Each path below is one point turned by a fixed rotation once a step. After each direction that follows a path, write how fast that rotation turns it, in degrees per step (0 if it stays still).
Each turn is a multiple of 5 degrees from 10 to 175, or 0.
Each row of a path follows its step; steps can be skipped.
Rotation 1:
step 0: [ -5  -1  -6   8  10  25  27  31  11 -22   2 -13   6  30  -1  12 -22 -26
  10  12  12  43  25 -20   5  -1 -18  42  23 -11 -20 -12  -5 -19  47   0
 -20  -2  -1 -58   8  -6  10   1  -7 -34   6 -22 -22  47 -15 -20  31  -8
   9  -7]
step 1: [  2  14 -39 -13  -2  13 -29  44   1  -2   0 -40  23  19  11   3 -35 -26
 -23  45  -6 -12   0 -21   9 -19  17  -5  34  -4  17  17 -42  -3 -10  10
  35  24  -9 -12  20   8   9 -14 -19 -14 -27 -30  17  36 -15 -24 -13  11
 -17   0]
step 2: [ 12 -34  15  37  -7  10  -4  -8   3 -27   0 -50  -1  21  10   9  11  19
  12  24  -7   9  35  21  33 -18  19  13   3 -42 -12  17  -8 -19  14   2
  40   0 -16 -25 -12 -13 -11 -35 -10  15 -17 -22  -3  41  40 -16  36   4
 -13 -19]
step 3: [  4  28 -22 -10  22   3  19  25 -35   4 -13 -31  40   0  32   2   0  -6
  -9  15  25  -2  31  -2  -3 -38 -29  30 -29   5 -12   7 -23  -3  37 -16
  -6  -4   0 -53  25 -16 -15 -34  15  -1  13 -26  27  23 -18  -9  32   6
   1 -11]
step 4: [ 11 -30 -26 -11   5 -10  18 -17  20  -2   2 -27   9  14  29  10 -23 -44
  -3  27  17 -22  34 -20  18 -10  14  13 -11  10  12 -10 -22 -33   5  -2
  30  -5  15 -11  -2  21  21 -32 -36 -32 -41   7  33  18   7 -10 -11  33
  -2 -35]
step 5: [  8 -18 -22  21   8  22  -5  13 -16  12 -19 -12 -29  14  -2  -6  16   7
  35   7  10 -10  45   9 -21  -1 -20   4  17 -29 -13  -3 -11   4  34 -11
  53   3  20 -24  29   7 -19  -7   5   4  -1 -38  19  28  48 -21  -9   0
   2 -55]
step 6: [-12   9   2  -3  21  30  -1   0 -51  -9  -4 -34   8  15  30  54   6 -26
  14 -12  -4  -2  21 -12   0 -41 -20  21 -33  10   3 -17 -29 -21   5 -29
  17   6 -16  -5  41  11  37 -25 -28  30  15  -5  29  -2   6  -7  -6  -4
 -17  -8]
step 7: [  8  18   0  16  34   2 -10 -13  32 -12 -10  10 -10   7  17  14   2  20
  12 -13  33 -20  41 -26  25 -24  -4  -8  -3  -3   8  20   0   1 -30  -6
  31  -6  26 -21  13  11  24 -56  -8 -13 -16   3  31  -5   6  12   1  39
 -16 -61]
step 8: [-16 -23   9  35  14 -16  11   2 -24  35 -44 -10 -17 -16  -8  24 -12   2
   6 -26  23  -5  65 -11  -7   3  19  19  -5   1  -4 -12 -52 -16   5 -32
  30 -24   6  -8  27  -6 -30   7   5  -9  26  -6  21  -5  11  12 -19 -13
   0 -35]
step 9: [  5   9 -13  -9  20  22   3 -32  -6  18 -24 -17 -13  28   4  28 -10   5
   5   4   7  -1  22 -11   0 -18 -16  -1  -2   6 -22 -20 -32 -14   1 -21
 -26   5 -18 -18  52  45  27 -22  20  37 -18  31   1 -26  19   2 -57  29
  -9 -12]
step 10: [  5  21  19  15 -12  -7  -7  18 -13  14   3  15 -51  -8 -20  21  -2  34
  -1 -33 -19 -24  37 -52  42   3  -2   9   3 -17  -2   4  -4 -26  18   4
  -4  -2  31  14  31  30  28 -21 -14   0  -4   5  16  -6   2  -4   8  15
 -20 -55]
Speeds:
[ -6   1   0  -5  14  -3   7  -8   6   2  -8  -2  -8   1  -5  -5  -7 -10
  -1   1  -1   1  -1  -5  -8   9   2   0   3  -6  -1  -1   2   1  -3  -7
   0  -8  12 -10  -2 -12  -1  -3  -4 -12   0   2   8  -2  -7   2   4   1
  -6   7] => 95
[ -1  -3   0   0   2   1  -1  -9   1   0 -11   0   5  -6   0   6   1   3
   7   4  -1  -1  -5   4  -2   0  -3   3  -4  -4  -8  -7   5  -6  -5   4
  -1  -7  -4 -13  12   2   1   3   0  11   7   0  -2  -1  -8 -18   4  -9
  11   2] => 120
[ -4  -7   0  -9  -1  -8  -6   8 -11  -5   0  -6  -5   1   3   4   0  -3
 -14  -6  -8   4   8  -2   4   8   0   3  -9   7   1  -7   1 -10  -8   8
   9  -3  -4   4  -2  -3  -3   8   4   1  -5   2   9  -4  -4  -6   1  -4
  -3   2] => 160
[  6  -6  -3  -7  -8  -1  14  -4  -4   8   0   0  -7   3  -1 -11   4  -4
  -2   3  -6 -14   1   0   5   4  -8  -1  -7   0  -4  -7  -6  -3  15   1
  -9  -1   5   3  -1   5  -2  -4   4  -3  -7   4   2  -6   0  -4   1   0
  10  -1] => 65
[ -2   3  -6  -1   6   0  11   5   5   1   1  -1   6   3  -1   3  21  -8
  -1   0  -3   2   7  -9  -2  -4  11   0   3  -2   1   2   3  -5   1   3
  -9   1   0   5  10  -9  -5   6   6   1   4 -11   0  -5   5   4   0  -9
   3  -2] => 135
Rotation 2:
step 0: [-23   1   7 -44 -14  23 -10  -3   7 -16 -23   0  12  33   0  48 -30  24
 -20 -30  -6   7  -4  12 -12  55  37  14  -8  -9 -31  -8  18   6  -5  -2
 -28  17 -27   5  -1 -15 -18  -4 -23 -37  26  -7  22 -14   4  46  12 -17
 -19   7]
step 1: [-28 -40 -18  23  15  -1  12 -23  -4  13  -4 -19  -7   9 -24  34  13  -7
  26 -34   2   2  -3 -45   1  31   7   8  15 -47 -21 -34  -3  -7  24 -26
 -22   8 -21 -11  41 -34  -2   6 -18 -42  15  -2  22  -1  27 -34 -20  -8
  -7   8]
step 2: [-49  10  15 -31  11 -10 -29   9 -18  65 -46 -17   3  -4 -13  34  -9  -7
  28 -12  13 -23  30  30   9   8  11  27   0 -13 -34 -30  25  15  32 -20
  25  -6   9  -1 -19  -5   4  -4 -21 -39   8  12  19 -12 -12   1   4   6
  -5  -4]
step 3: [-24 -40 -20 -20  14  11  17  16  21  10 -10 -21 -12  29  18  -7 -25   9
   6  21  16  32  34  26   4  25   0  23  12 -47  -9 -20 -15 -14   8  29
  -1 -11 -32  12   4 -22  -9   5 -31  -2  17  30  38 -43   5 -36  17   2
 -39   7]
step 4: [-17  12  -8  -5  27 -16 -13  -3  -5  29 -12 -10  17   1  15  23   9  -3
 -30 -11  14 -22  11  -8   1  18   8   4  -7   1 -78 -11 -37  19   7  10
 -65  -9  12  -1  16   4   0 -10 -18  -9   4  31  48 -42  -3   8 -15  10
 -14  36]
step 5: [-17  -9 -24 -26 -21  10 -31   6   5  -9 -24 -19 -33  56   4  23 -16  -4
  -4  -3  13  -1  29 -37  26   5  38  11  11 -31 -23 -19  18  29 -25 -10
 -25 -20  10  -2  -9 -14  -2 -11 -27 -25  23  -5  31  12  51  21  22   5
 -15   2]
step 6: [ -9 -13  14 -12  35 -23  12  -9 -19  -3 -18  -3  17   0 -14  66  18  14
  22  -4  30  13  22  -8  26  42   6  15   9 -15  -7 -25 -17   3  19  25
 -18  20 -19 -27  26  -6 -33 -32 -31 -49  23 -20  24  -3   7  -8  26  13
  19   7]
step 7: [-24  17  12 -19   7  17 -12 -24 -12  27 -35 -45   1  23 -12  34 -34  29
   8 -45  27  -9  15   2  -3  14  20   4   7 -33 -12  -2  -3 -10  20   0
  -2  33  26  33 -12 -46   5  -3 -32 -19   0  50   9  -9  16 -27 -17  19
  -3  -8]
step 8: [-21 -15 -18 -12  25   8 -22  18  13   5  -4 -49   4  -1  21  -3  -1 -26
   9  -9   8  42  23  29   7  18 -11 -20 -22 -29 -47 -32  22 -10  43  -8
  -8  -5 -17 -36  -5 -26 -25  13 -41 -11  23  15  35  -7  10  -4   1  24
   0  30]
step 9: [-21   8  -7 -41  12 -13 -36 -10  15  23 -38 -17  -9  15 -25  10 -12  35
   5   5  24  27  16   8 -21  13 -11  37  10  -3 -46 -27 -21  22 -11  11
 -34  10   0 -16  29 -16  -2 -13  11  -9   0  -9  16 -21   3   4 -25  22
 -65  23]
step 10: [  0 -15 -34 -11 -14  17  -9  26  -1   9 -36 -55 -21  21 -13  46  21 -14
 -16   9 -29 -24  36   0  26  23  35   5  24   5 -19  -5 -18  -4   6   5
 -28  -3  -6 -20  31  -1  14   5 -23 -10  42  10  20 -26  33 -26   6  22
   2  -6]
Speeds:
[  2  -9  -8   5   0   3   0  -4  -5  -6   1   0   2   2 -17  -3  -8  -3
  -1   4  10  -2  -1   6  -2   9  -6  -5  -3   1   0   0   5  -3   0   4
  -7  -6  -2   7  -4   1 -11 -10   7   2   6  -8   5   6 -11  -9   2   0
  -3   6] => 135
[ -3  -5  -5 -15  -4  -9  -2   1  -3   6  -5  -4   3   1   1  -6   1 -12
  -8  13  -5   2   2   2  -8  -1  -3  -5 -10   1  -1  -1  -3  11  -8   6
  -4   4  -1   7  14   2   5   0  -2  13  -1   2   1  -1   2  -1   5   3
  -2   2] => 65
[  0   1  -5   0   0 -15 -11  -6   7   9  -4   6   2   1  12   1  -9   0
   5   3  -3   5  -6  10   9  -4   3  -8   1  -3   8  -1  -4  -2  11   1
   0   1  -1   2  -8  -9   3  -1   2   3   1   0  -2  -1  -5 -10  -6  -3
   3   8] => 70
[  7   0   4   2   8  -2  -3   2 -13   4   1   3   1 -14   7  -1  -2  -6
   9 -10  -1   2   2  -1  -3  -4  -2  -3  -4  -1  -7   6  -8  -7   6   2
  -3  -6  -6  -8   9   0  -2  -8   5   3  -4  -9   9  -1   8  -5  10  -5
  -1  -2] => 155
[ -7  -7  -8   2 -11   4   2   6  -3   6   0  10   3  -9   0  -3   0  -2
   2   3  -5 -10  -2   3  -5   1   5   2   7   4  -4   0  11  -2   0  -5
   2   5  -8   1   5  -3   2  12   5  -8   3  -6  -2 -15  -2  -4   0 -10
  -9   2] => 35
[  5 -10   7  -8   4   3   7  10  -5  -1   2   0   2  -3   7  -6 -10   0
   2   0   8  -9   7   3  -1   3  -5   3  -1   1   8   7   3   1   7  12
  -1   3   4   2  -5  -8   4   8   3  -3  -2  12   6  -5  -6   0  -1   6
  10  -4] => 85
